In the data rows, the value 500 means zero.
Two rows play each game, the first against the second. How much does the first row win by? 15 is about a draw, 30 a big win and 0 a big loss. Wins can go round in a circle: one row can beat a second, the second a third and the third the first. Each row has two weighted sums of its numbers, A and B, taken from their middle values. A row wins by its A times the other's B, less its B times the other's A.
c(484, 787, 546, 582, 470, 396, 518, 509, 460, 455, 482, 636, 394, 486, 573,
  376)
c(491, 352, 408, 618, 293, 484, 484, 378, 770, 954, 389, 711, 527, 881, 359,
  351) -> 8
c(507, 563, 486, 500, 533, 513, 444, 402, 495, 417, 384, 400, 326, 442, 499,
  554)
c(499, 384, 456, 429, 661, 533, 396, 464, 368, 418, 569, 348, 339, 317, 628,
  726) -> 21
c(484, 520, 410, 474, 391, 375, 506, 487, 535, 447, 521, 645, 744, 476, 513,
  300)
c(508, 565, 513, 511, 466, 681, 392, 522, 528, 462, 554, 430, 390, 514, 476,
  614) -> 11
c(619, 786, 523, 601, 477, 526, 443, 447, 435, 472, 530, 689, 688, 356, 452,
  238)
c(494, 216, 416, 628, 626, 441, 544, 551, 479, 532, 526, 528, 405, 432, 376,
  662) -> 12
c(526, 752, 626, 479, 511, 649, 710, 816, 377, 477, 605, 285, 476, 571, 725,
  688)
c(396, 588, 381, 422, 350, 481, 750, 845, 495, 442, 547, 326, 487, 531, 692,
  532) -> 18
c(563, 701, 515, 571, 500, 476, 535, 476, 400, 559, 448, 548, 417, 464, 438,
  382)
c(483, 393, 457, 549, 284, 593, 388, 483, 371, 530, 448, 326, 534, 527, 325,
  488) -> 21
c(544, 576, 570, 650, 828, 514, 349, 437, 837, 971, 444, 713, 348, 890, 421,
  455)
c(472, 672, 458, 469, 522, 556, 508, 488, 447, 485, 521, 615, 393, 472, 439,
  375) -> 18
c(418, 616, 403, 524, 461, 650, 999, 999, 527, 387, 543, 252, 431, 472, 710,
  623)
c(430, 449, 535, 428, 378, 426, 295, 446, 604, 479, 428, 236, 390, 501, 879,
  556) -> 18
c(447, 313, 412, 358, 730, 415, 481, 388, 460, 491, 351, 517, 457, 672, 524,
  581)
c(464, 425, 474, 474, 462, 452, 401, 502, 647, 427, 495, 643, 659, 445, 528,
  349) -> 12
c(296, 515, 443, 445, 579, 438, 442, 462, 517, 432, 409, 278, 501, 579, 693,
  882)
c(459, 514, 405, 544, 539, 655, 682, 591, 385, 485, 509, 282, 354, 595, 560,
  697) -> 12
c(402, 404, 419, 461, 791, 485, 804, 845, 422, 454, 528, 399, 290, 502, 684,
  743)
c(604, 410, 530, 452, 568, 524, 461, 411, 346, 533, 553, 274, 383, 295, 540,
  643) -> 18
c(565, 646, 506, 414, 548, 627, 350, 402, 526, 395, 526, 553, 388, 545, 461,
  430)
c(616, 707, 561, 658, 557, 522, 459, 401, 671, 999, 602, 718, 450, 760, 458,
  282) -> 10
c(490, 426, 562, 447, 418, 464, 389, 411, 551, 402, 428, 633, 653, 479, 391,
  369)
c(492, 461, 508, 386, 422, 464, 457, 387, 460, 381, 506, 263, 520, 483, 737,
  480) -> 14
c(474, 438, 444, 510, 382, 367, 471, 473, 532, 432, 492, 499, 555, 466, 503,
  358)
c(438, 519, 508, 456, 470, 498, 456, 513, 479, 645, 509, 551, 832, 661, 460,
  353) -> 12
c(372, 419, 519, 478, 486, 497, 410, 430, 565, 482, 476, 371, 474, 501, 573,
  547)
c(419, 422, 583, 461, 278, 340, 445, 460, 499, 675, 539, 529, 785, 452, 330,
  381) -> 2
c(499, 481, 491, 420, 376, 502, 360, 381, 336, 461, 504, 650, 567, 463, 366,
  433)
c(489, 310, 595, 640, 282, 529, 447, 723, 513, 480, 452, 285, 377, 424, 440,
  505) -> 22
c(558, 574, 374, 366, 394, 552, 695, 732, 548, 423, 407, 455, 409, 510, 428,
  550)
c(584, 653, 414, 589, 618, 555, 380, 488, 548, 434, 621, 610, 552, 553, 420,
  545) -> 10
c(503, 224, 490, 611, 304, 669, 464, 481, 524, 444, 555, 486, 782, 451, 426,
  403)
c(673, 587, 567, 683, 517, 422, 499, 459, 794, 999, 616, 664, 477, 999, 381,
  365) -> 10
c(479, 351, 484, 403, 900, 581, 470, 544, 464, 409, 628, 329, 394, 390, 622,
  602)
c(908, 543, 584, 995, 437, 344, 477, 396, 999, 999, 520, 707, 639, 893, 301,
  285) -> 20
c(502, 465, 469, 356, 670, 585, 338, 431, 416, 446, 580, 630, 518, 517, 458,
  610)
c(390, 463, 491, 573, 565, 411, 462, 495, 459, 510, 520, 464, 340, 581, 478,
  712) -> 8
c(432, 429, 546, 556, 583, 582, 518, 428, 442, 477, 444, 443, 292, 552, 419,
  684)
c(454, 456, 545, 638, 462, 595, 779, 781, 468, 423, 463, 624, 749, 475, 332,
  309) -> 9
c(557, 471, 530, 504, 324, 590, 735, 800, 351, 443, 514, 399, 610, 476, 625,
  494)
c(650, 641, 460, 579, 449, 622, 485, 420, 374, 450, 355, 441, 470, 298, 470,
  525) -> 10
c(419, 453, 480, 532, 714, 490, 410, 432, 540, 574, 492, 640, 321, 568, 476,
  615)
c(515, 481, 489, 526, 402, 657, 465, 423, 444, 522, 525, 576, 523, 508, 342,
  406) -> 12
c(502, 330, 490, 465, 282, 522, 504, 470, 551, 407, 305, 415, 645, 435, 576,
  543)
c(414, 738, 609, 464, 502, 379, 412, 497, 438, 410, 534, 296, 246, 548, 656,
  827) -> 17
c(516, 593, 521, 435, 620, 549, 511, 473, 436, 461, 570, 469, 412, 503, 492,
  621)
c(547, 679, 639, 516, 451, 599, 411, 394, 467, 467, 423, 574, 843, 418, 275,
  340) -> 20
c(615, 553, 407, 497, 640, 554, 516, 443, 504, 510, 405, 614, 466, 601, 435,
  546)
c(537, 524, 519, 340, 455, 463, 458, 397, 441, 414, 590, 373, 462, 445, 467,
  518) -> 15
c(477, 400, 558, 560, 370, 592, 381, 606, 532, 412, 360, 471, 456, 430, 424,
  588)
c(541, 586, 306, 402, 487, 634, 488, 465, 399, 648, 663, 655, 407, 503, 422,
  309) -> 16
c(563, 614, 557, 399, 371, 471, 362, 472, 519, 637, 600, 636, 855, 505, 552,
  290)
c(477, 534, 634, 599, 468, 477, 457, 375, 473, 662, 544, 710, 702, 550, 480,
  357) -> 23
c(496, 775, 481, 457, 475, 624, 632, 484, 462, 451, 422, 773, 675, 555, 413,
  228)
c(621, 339, 230, 348, 451, 486, 567, 430, 444, 466, 473, 559, 606, 469, 538,
  341) -> 7
c(389, 313, 546, 523, 326, 514, 577, 451, 482, 428, 469, 372, 484, 371, 433,
  437)
c(436, 352, 571, 527, 708, 397, 459, 379, 415, 439, 501, 453, 414, 448, 446,
  694) -> 19
c(517, 620, 563, 703, 447, 525, 361, 439, 904, 999, 614, 643, 373, 999, 495,
  477)
c(575, 395, 423, 427, 383, 505, 479, 480, 405, 393, 483, 514, 780, 577, 446,
  406) -> 4
c(515, 548, 520, 495, 200, 531, 479, 419, 496, 575, 514, 232, 430, 415, 884,
  504)
c(439, 499, 476, 535, 482, 408, 586, 467, 526, 441, 506, 738, 622, 387, 386,
  327) -> 15
c(383, 516, 347, 397, 466, 273, 401, 446, 999, 404, 507, 335, 452, 685, 999,
  632)
c(455, 569, 589, 576, 459, 468, 477, 481, 561, 483, 404, 731, 694, 430, 476,
  295) -> 22
c(505, 528, 558, 456, 450, 446, 395, 435, 494, 432, 562, 304, 386, 335, 673,
  616)
c(502, 459, 544, 314, 681, 393, 631, 508, 415, 412, 281, 373, 316, 473, 477,
  662) -> 15
c(593, 340, 464, 510, 355, 424, 333, 484, 371, 398, 495, 647, 812, 414, 482,
  305)
c(619, 843, 471, 545, 466, 488, 580, 643, 303, 453, 481, 492, 602, 542, 469,
  600) -> 27
c(518, 551, 575, 492, 492, 499, 405, 502, 468, 373, 522, 467, 403, 333, 468,
  511)
c(477, 470, 548, 445, 377, 490, 455, 496, 629, 797, 410, 687, 614, 625, 506,
  389) -> 11
c(526, 616, 635, 630, 748, 502, 352, 436, 567, 547, 471, 610, 382, 522, 501,
  504)
c(627, 650, 487, 453, 735, 585, 403, 483, 414, 448, 464, 329, 397, 659, 576,
  575) -> 17
c(442, 426, 528, 583, 532, 469, 415, 469, 495, 449, 526, 233, 347, 463, 939,
  563)
c(487, 546, 636, 363, 536, 601, 461, 475, 407, 453, 409, 491, 409, 444, 623,
  603) -> 17
c(651, 648, 445, 382, 609, 604, 300, 400, 488, 519, 430, 279, 406, 552, 693,
  668)
c(512, 322, 468, 476, 688, 560, 543, 438, 554, 475, 475, 460, 211, 448, 486,
  686) -> 6
c(457, 506, 615, 455, 496, 543, 757, 425, 542, 502, 468, 769, 428, 447, 20,
  360)
c(459, 524, 523, 633, 540, 573, 457, 523, 465, 481, 556, 642, 524, 528, 458,
  278) -> 29
c(488, 385, 370, 610, 319, 448, 485, 537, 667, 446, 450, 449, 764, 487, 373,
  452)
c(780, 602, 461, 905, 632, 299, 423, 501, 999, 999, 535, 705, 334, 999, 342,
  371) -> 17
c(609, 730, 470, 565, 481, 475, 417, 400, 542, 497, 616, 641, 584, 349, 563,
  319)
c(433, 244, 377, 512, 182, 562, 406, 500, 433, 534, 592, 678, 674, 520, 413,
  366) -> 12
c(483, 652, 680, 371, 857, 555, 428, 398, 397, 747, 548, 705, 349, 699, 457,
  486)
c(423, 375, 501, 391, 226, 680, 766, 555, 629, 405, 382, 674, 539, 338, 349,
  368) -> 21
c(420, 405, 436, 463, 734, 449, 353, 415, 528, 474, 410, 380, 297, 537, 552,
  748)
c(367, 410, 357, 559, 353, 454, 382, 496, 548, 606, 544, 621, 855, 421, 445,
  385) -> 21
c(400, 441, 558, 459, 489, 580, 368, 631, 587, 453, 507, 444, 424, 521, 491,
  578)
c(509, 580, 510, 473, 451, 556, 568, 496, 557, 440, 337, 342, 419, 447, 607,
  674) -> 13
c(399, 396, 355, 562, 595, 493, 429, 415, 495, 384, 503, 654, 475, 548, 423,
  566)
c(538, 551, 396, 664, 580, 508, 435, 494, 521, 395, 561, 453, 234, 459, 501,
  732) -> 9
c(543, 448, 572, 528, 618, 569, 858, 791, 420, 427, 634, 302, 329, 320, 486,
  617)
c(341, 372, 554, 486, 682, 588, 999, 999, 442, 456, 567, 325, 257, 424, 595,
  804) -> 16
c(522, 454, 389, 477, 504, 537, 519, 472, 467, 426, 588, 575, 716, 409, 555,
  462)
c(494, 630, 545, 363, 449, 567, 489, 789, 486, 381, 479, 311, 476, 521, 553,
  626) -> 18
c(558, 586, 559, 541, 381, 588, 463, 320, 294, 444, 437, 490, 553, 385, 549,
  480)
c(533, 608, 434, 456, 576, 370, 335, 435, 371, 453, 532, 416, 393, 404, 556,
  827) -> 10
c(391, 591, 481, 439, 360, 398, 487, 465, 351, 419, 566, 356, 658, 409, 621,
  443)
c(527, 609, 484, 549, 639, 545, 451, 432, 552, 420, 510, 477, 393, 398, 514,
  488) -> 14
c(510, 338, 528, 454, 877, 396, 357, 431, 421, 404, 487, 532, 314, 408, 383,
  591)
c(438, 298, 535, 525, 268, 499, 520, 548, 672, 376, 345, 437, 654, 440, 497,
  494) -> 11
c(897, 542, 547, 980, 587, 452, 403, 452, 827, 999, 523, 776, 371, 999, 381,
  402)
c(421, 561, 571, 537, 586, 456, 534, 498, 485, 496, 457, 625, 305, 498, 432,
  576) -> 21
c(373, 469, 460, 428, 532, 539, 466, 382, 521, 468, 341, 314, 383, 567, 414,
  750)
c(534, 406, 427, 439, 406, 512, 401, 495, 514, 418, 501, 523, 635, 353, 444,
  475) -> 14
c(456, 502, 572, 519, 485, 540, 419, 477, 458, 432, 612, 292, 488, 551, 738,
  451)
c(695, 667, 663, 513, 361, 460, 457, 452, 387, 688, 676, 635, 668, 600, 386,
  384) -> 4
c(508, 440, 697, 354, 356, 426, 486, 879, 416, 504, 446, 250, 493, 400, 593,
  442)
c(473, 387, 559, 428, 454, 452, 443, 450, 617, 447, 439, 546, 685, 489, 404,
  431) -> 9
c(532, 564, 505, 550, 771, 444, 360, 408, 463, 466, 503, 752, 451, 461, 298,
  570)
c(477, 515, 348, 384, 496, 623, 455, 471, 400, 463, 348, 551, 505, 519, 334,
  370) -> 18
c(490, 478, 486, 471, 824, 438, 517, 470, 530, 442, 507, 633, 329, 475, 367,
  585)
c(450, 694, 549, 528, 475, 481, 498, 424, 308, 560, 475, 648, 711, 434, 421,
  300) -> 23
c(367, 669, 561, 531, 510, 420, 552, 472, 478, 566, 460, 584, 476, 526, 216,
  390)
c(507, 392, 454, 480, 386, 567, 367, 442, 412, 485, 513, 390, 491, 522, 557,
  484) -> 22
c(709, 585, 468, 516, 476, 587, 431, 403, 595, 908, 596, 709, 693, 665, 367,
  308)
c(456, 398, 419, 513, 354, 485, 465, 371, 595, 433, 416, 337, 653, 565, 410,
  513) -> 22
c(909, 532, 425, 886, 688, 468, 585, 514, 815, 999, 520, 715, 415, 918, 199,
  408)
c(372, 430, 472, 406, 557, 636, 493, 562, 501, 484, 459, 458, 341, 335, 564,
  717) -> 14
c(504, 555, 487, 457, 430, 655, 473, 493, 444, 498, 582, 594, 690, 469, 471,
  247)
c(406, 449, 499, 376, 607, 488, 453, 455, 529, 434, 430, 500, 452, 544, 433,
  718) -> 15
c(432, 561, 550, 354, 734, 408, 343, 418, 358, 463, 529, 301, 354, 511, 681,
  804)
c(455, 747, 597, 558, 418, 462, 528, 368, 432, 473, 476, 663, 719, 453, 275,
  296) -> 22
c(486, 390, 434, 523, 339, 363, 445, 434, 422, 454, 456, 559, 597, 502, 503,
  529)
c(485, 630, 373, 298, 548, 421, 391, 450, 518, 391, 501, 272, 428, 395, 797,
  626) -> 10
c(550, 541, 524, 316, 698, 417, 489, 522, 425, 448, 501, 484, 424, 497, 502,
  461)
c(434, 657, 539, 320, 473, 485, 321, 397, 461, 419, 450, 440, 402, 518, 473,
  756) -> 15
c(583, 616, 503, 368, 350, 484, 408, 445, 562, 487, 368, 249, 452, 438, 762,
  619)
c(516, 571, 361, 575, 467, 530, 504, 536, 562, 505, 472, 365, 417, 490, 737,
  683) -> 11
c(469, 519, 476, 544, 364, 523, 739, 826, 389, 486, 583, 341, 499, 393, 432,
  428)
c(600, 465, 484, 440, 620, 510, 488, 454, 396, 412, 572, 412, 396, 360, 566,
  688) -> 13
c(459, 371, 649, 649, 604, 445, 492, 447, 320, 462, 388, 741, 416, 343, 467,
  434)
c(353, 565, 469, 491, 447, 425, 512, 436, 565, 425, 553, 402, 408, 418, 498,
  578) -> 16
c(448, 420, 578, 592, 451, 516, 453, 369, 462, 467, 613, 503, 459, 470, 539,
  416)
c(593, 396, 667, 533, 422, 615, 483, 393, 586, 469, 459, 540, 713, 639, 499,
  297) -> 10
c(507, 590, 467, 530, 496, 651, 336, 446, 479, 457, 506, 508, 389, 603, 478,
  362)
c(425, 649, 543, 464, 551, 578, 449, 490, 532, 466, 461, 496, 325, 455, 362,
  504) -> 9
c(999, 692, 409, 846, 772, 275, 344, 423, 999, 999, 503, 730, 287, 955, 234,
  373)
c(554, 694, 498, 478, 477, 467, 402, 419, 388, 670, 545, 632, 724, 457, 422,
  266) -> 7
c(518, 468, 351, 468, 399, 546, 533, 354, 485, 470, 433, 483, 605, 531, 473,
  378)
c(482, 604, 521, 535, 437, 620, 623, 453, 511, 423, 517, 640, 612, 537, 406,
  296) -> 15
c(487, 180, 514, 594, 342, 542, 465, 455, 285, 438, 446, 575, 675, 577, 593,
  393)
c(540, 491, 500, 416, 705, 470, 482, 481, 544, 503, 401, 360, 426, 558, 881,
  774) -> 17
c(622, 342, 467, 543, 566, 526, 536, 402, 552, 479, 534, 385, 368, 346, 442,
  699)
c(587, 456, 626, 554, 355, 548, 386, 516, 468, 478, 614, 584, 670, 511, 288,
  357) -> 16
c(640, 327, 533, 487, 369, 429, 548, 438, 333, 504, 486, 453, 505, 370, 352,
  585)
c(408, 501, 475, 520, 454, 676, 999, 999, 433, 423, 715, 252, 440, 445, 651,
  683) -> 24
c(432, 333, 685, 388, 676, 602, 726, 737, 528, 455, 562, 371, 383, 444, 630,
  768)
c(508, 587, 488, 497, 550, 478, 314, 413, 375, 476, 546, 348, 387, 456, 488,
  725) -> 15
c(499, 672, 435, 539, 525, 599, 482, 446, 357, 439, 468, 530, 269, 469, 404,
  497)
c(581, 407, 392, 501, 341, 623, 525, 555, 607, 418, 509, 416, 486, 405, 536,
  430) -> 18
c(452, 463, 559, 476, 333, 531, 512, 430, 580, 477, 544, 681, 842, 441, 476,
  344)
c(449, 504, 603, 597, 789, 404, 410, 464, 329, 381, 474, 616, 282, 446, 452,
  696) -> 10
c(506, 741, 625, 459, 590, 454, 419, 440, 355, 411, 482, 608, 273, 378, 454,
  426)
c(573, 688, 493, 563, 489, 603, 509, 504, 322, 523, 415, 548, 444, 455, 327,
  436) -> 12
c(559, 521, 497, 503, 486, 413, 527, 424, 431, 406, 600, 480, 344, 446, 505,
  488)
c(521, 593, 450, 499, 379, 650, 451, 460, 661, 756, 482, 696, 588, 792, 475,
  248) -> 10
c(458, 569, 566, 506, 283, 463, 533, 477, 376, 397, 569, 583, 787, 383, 487,
  359)
c(400, 351, 431, 394, 538, 412, 342, 452, 490, 427, 411, 437, 376, 442, 301,
  620) -> 16
c(546, 663, 601, 412, 383, 338, 609, 455, 353, 487, 510, 318, 361, 382, 567,
  534)
c(494, 474, 513, 394, 292, 533, 545, 469, 528, 404, 430, 467, 497, 583, 530,
  491) -> 20
c(314, 461, 454, 497, 797, 570, 503, 569, 585, 421, 546, 406, 300, 459, 507,
  749)
c(379, 253, 514, 483, 320, 470, 433, 438, 522, 536, 417, 514, 783, 428, 404,
  423) -> 12
c(564, 447, 433, 494, 837, 646, 999, 999, 349, 373, 506, 337, 400, 599, 734,
  788)
c(388, 524, 585, 552, 709, 595, 532, 422, 471, 489, 501, 746, 383, 440, 345,
  415) -> 9
c(438, 581, 560, 507, 522, 554, 504, 750, 550, 425, 363, 232, 405, 612, 713,
  651)
c(608, 538, 549, 431, 499, 478, 449, 431, 406, 465, 613, 406, 473, 377, 583,
  881) -> 15
c(505, 342, 501, 459, 444, 410, 389, 469, 464, 406, 507, 587, 680, 485, 425,
  441)
c(518, 431, 561, 444, 390, 491, 410, 427, 555, 454, 448, 471, 504, 342, 500,
  545) -> 16
c(409, 576, 458, 499, 750, 704, 863, 944, 430, 428, 439, 687, 417, 409, 397,
  404)
c(489, 597, 544, 399, 523, 467, 442, 394, 345, 447, 372, 559, 326, 449, 498,
  468) -> 15
c(446, 596, 524, 449, 374, 472, 504, 487, 451, 514, 587, 749, 694, 232, 372,
  336)
c(473, 530, 560, 523, 607, 531, 566, 561, 426, 375, 623, 359, 456, 558, 458,
  806) -> 12
c(493, 466, 533, 399, 373, 446, 413, 479, 464, 490, 479, 433, 586, 346, 510,
  390)
c(586, 428, 567, 450, 542, 543, 452, 574, 401, 428, 598, 508, 414, 590, 410,
  735) -> 14
c(386, 407, 391, 504, 803, 440, 505, 504, 418, 486, 413, 442, 398, 353, 389,
  671)
c(409, 433, 565, 455, 440, 426, 453, 392, 585, 445, 441, 598, 633, 375, 440,
  317) -> 15
c(315, 643, 531, 551, 407, 422, 598, 410, 584, 438, 462, 421, 465, 465, 438,
  483)
c(752, 628, 448, 910, 678, 588, 523, 470, 874, 999, 694, 752, 467, 976, 340,
  433) -> 9
c(343, 490, 470, 517, 517, 460, 427, 472, 535, 455, 479, 583, 530, 443, 433,
  348)
c(531, 703, 530, 355, 486, 550, 417, 443, 411, 470, 577, 398, 388, 511, 496,
  592) -> 14
c(590, 270, 558, 384, 578, 573, 409, 444, 415, 451, 496, 491, 306, 482, 385,
  547)
c(690, 341, 676, 494, 345, 426, 311, 498, 623, 511, 507, 622, 749, 491, 450,
  339) -> 14
c(438, 448, 443, 488, 412, 425, 518, 355, 430, 716, 696, 634, 656, 444, 342,
  339)
c(466, 520, 599, 539, 171, 325, 490, 489, 328, 442, 518, 238, 443, 369, 885,
  503) -> 23
c(442, 600, 316, 542, 418, 336, 499, 433, 999, 664, 292, 315, 374, 874, 999,
  720)
c(527, 563, 484, 363, 490, 404, 381, 407, 997, 532, 507, 377, 500, 650, 999,
  553) -> 20
c(601, 447, 579, 422, 697, 439, 484, 441, 424, 420, 520, 562, 336, 506, 466,
  748)
c(462, 624, 445, 542, 468, 496, 484, 467, 547, 442, 369, 331, 487, 484, 421,
  495) -> 16
c(451, 676, 570, 465, 470, 583, 999, 999, 422, 441, 549, 193, 380, 603, 870,
  753)
c(610, 716, 539, 839, 641, 490, 430, 423, 914, 999, 570, 707, 393, 999, 309,
  529) -> 13
c(580, 592, 414, 244, 656, 408, 495, 735, 492, 420, 503, 315, 408, 402, 635,
  574)
c(409, 492, 434, 495, 542, 503, 481, 409, 506, 424, 551, 427, 326, 439, 422,
  702) -> 7
c(502, 608, 597, 500, 417, 411, 458, 488, 440, 506, 476, 684, 686, 493, 424,
  364)
c(506, 421, 450, 510, 620, 317, 540, 449, 437, 441, 490, 361, 451, 507, 627,
  765) -> 7
c(370, 372, 482, 509, 399, 469, 465, 474, 404, 420, 503, 512, 779, 513, 538,
  379)
c(479, 231, 621, 712, 292, 523, 542, 470, 422, 505, 604, 416, 723, 464, 465,
  422) -> 15
c(721, 704, 472, 840, 470, 346, 409, 483, 999, 999, 648, 754, 560, 989, 404,
  233)
c(390, 551, 451, 535, 431, 478, 458, 465, 441, 450, 387, 423, 686, 429, 644,
  441) -> 11
c(482, 481, 534, 632, 366, 604, 611, 461, 304, 415, 535, 485, 498, 349, 466,
  438)
c(520, 295, 507, 547, 686, 399, 406, 465, 390, 436, 590, 406, 339, 395, 345,
  696) -> 18
c(411, 616, 395, 450, 549, 486, 522, 442, 615, 380, 402, 361, 417, 484, 670,
  643)
c(462, 791, 445, 512, 551, 433, 533, 502, 482, 389, 477, 538, 397, 600, 420,
  333) -> 8
c(337, 415, 413, 431, 245, 511, 365, 455, 437, 436, 460, 666, 809, 540, 434,
  364)
c(430, 806, 428, 480, 613, 546, 677, 389, 410, 507, 516, 674, 604, 272, 413,
  305) -> 15
c(337, 342, 496, 361, 429, 587, 306, 424, 505, 404, 509, 484, 644, 462, 691,
  498)
c(507, 477, 482, 311, 591, 451, 272, 465, 450, 492, 548, 368, 354, 478, 618,
  754) -> 21
c(642, 513, 569, 469, 641, 559, 968, 999, 486, 489, 462, 279, 424, 441, 577,
  585)
c(579, 311, 524, 507, 364, 559, 494, 469, 394, 488, 524, 384, 616, 461, 530,
  395) -> 17
c(672, 451, 517, 544, 388, 466, 411, 383, 497, 532, 573, 544, 675, 472, 480,
  326)
c(694, 759, 584, 444, 752, 639, 999, 895, 537, 486, 626, 723, 377, 475, 320,
  439) -> 17
c(557, 421, 511, 497, 389, 460, 578, 793, 546, 451, 461, 311, 482, 403, 557,
  524)
c(394, 545, 501, 370, 348, 505, 421, 418, 546, 454, 505, 354, 372, 505, 577,
  556) -> 21
c(530, 786, 535, 443, 569, 471, 488, 433, 604, 426, 478, 303, 358, 496, 725,
  791)
c(405, 378, 512, 518, 600, 494, 393, 453, 583, 444, 529, 414, 421, 460, 520,
  767) -> 10
c(472, 306, 470, 469, 669, 395, 534, 381, 423, 475, 496, 457, 446, 441, 527,
  594)
c(485, 683, 452, 588, 534, 477, 559, 376, 481, 442, 573, 634, 499, 473, 437,
  299) -> 12
